In the rows, 128 means zero.
The rows below come in pairs that one turn or mirror swaps. Which row does each named row swap with?
The rows were stretched afterwards, more along some directions than others.
z_904: [136 127 124  69 117 129 129 133 121 125 102 138 123 170  78 112]
z_426: [139 146 143 124  93 124 150 116 126 122 112 161 133 138 116 124]
z_538: [135 126 115  67 119 123 130 138 116 127  95 134 101 172  85 115]
z_297: [138 132 124 135 128 140 148 115 130 137 113  97 104 146 120 127]
z_772: [129 132 148 121 131 142 140 107 100 143 109 112 126 142 134 132]
z_620: [155 127 137 118 118 162 125 120 107 164 108 112 118 128 110 114]
z_444: [127 127 139 128 106 124 127 137 128 111 114 143 149 134 121 128]
z_862: [146  93 128 146 126 147 126 125 137 135 123  88 125 127 124 118]
z_305: [127 140 121 118 109 110 126 128 122 109 123 138 150 113 106 130]
z_143: [149 118 146 157 120 139 135 126 151 125 123  98 149 116 143 109]
z_543: [132 123 142 114 132 139 131 103  91 121 110 113 127 156 127 136]
z_3: [131 132 124 127 108 127 121 129 118 107 110 149 138 110  96 130]
z_623: [127 133 153  88 122 115 157 119 135 110 101 138 138 172 118 112]
z_75: [135 128 143 133  94 130 130 128 144 113 126 160 164 110 121 121]
z_896: [126 129 140 118  96 141 151 120 118 136  93 161 146 142 111 138]
z_418: [136 125 132 139 126 151 157 113 140 137  97 105 134 134 118 125]
z_22: [143 122 121  67 131 122 140 129 107 119 105 118 102 195  91 121]
z_251: [128 117 148  86 110 122 137 121 150 118 108 119 146 159 118 107]
z_808: [131 133 149 131 135 159 133 102  94 142  97 121 117 134 118 140]
z_512: [145 112 139 137 109 131 140 132 147 142 125 101 137 118 138 108]
z_222: [131 117 129 146 123 148 131 133 143 136 121 102 127 116 128 127]
z_571: [167 146 147 114 114 145 142 117 102 143 104 125 111 128 117 110]
z_138: [161 128 128 114 120 143 123 108 109 147 116 115 123 126 112 112]
z_778: [141 162 136 118  93 128 163 134 124 124 104 179 147 128 112 130]
z_294: [145 147 122  67 102 129 147 151 130 137  92 146 121 164  98 114]
z_338: [126 129 141 118 114 148 119 111 104 149 110 112 136 122 128 135]
z_908: [130 102 132 142 121 148 126 127 131 141 114  90 108 127 129 132]
z_296: [138 127 158  99 122 129 156 123 131 111  93 121 122 168 126 105]
z_965: [149  96 130 141 118 150 115 128 141 135 126  80 118 120 123 122]
z_395: [127  93 124 130 119 141 127 133 142 135 120  96 137 134 130 125]
z_684: [154 132 136 137 116 146 169 131 143 147 110 115 126 140 132 118]
z_242: [171 144 139 110  98 147 141 125 126 158 112 131 143 124 129 106]
z_985: [162 117 129 117 119 148 123 114 119 152 117 112 133 133 120 111]
z_15: [132 140 138 137  96 127 128 124 138 110 115 153 168  86 119 119]
z_21: [136 125 128 125  99 131 109 129 123 111 120 136 137 108 101 135]
z_639: [155 128 141 118 120 144 121 107 108 152 115 106 126 128 119 103]
z_676: [136 137 120  75 112 126 133 144 124 127  88 146 113 158  89 114]
z_608: [132 127 134 130 109 119 121 110 131  98 125 139 152 115 110 130]
z_520: [126 122 120  64 127 119 124 131 113 123 100 121 109 184  83 113]
z_837: [126 108 148  88 135 133 146 115 128 117  97 127 121 191 104 123]

Swapped with z_418: z_896
Swapped with z_294: z_242
Swapped with z_908: z_608

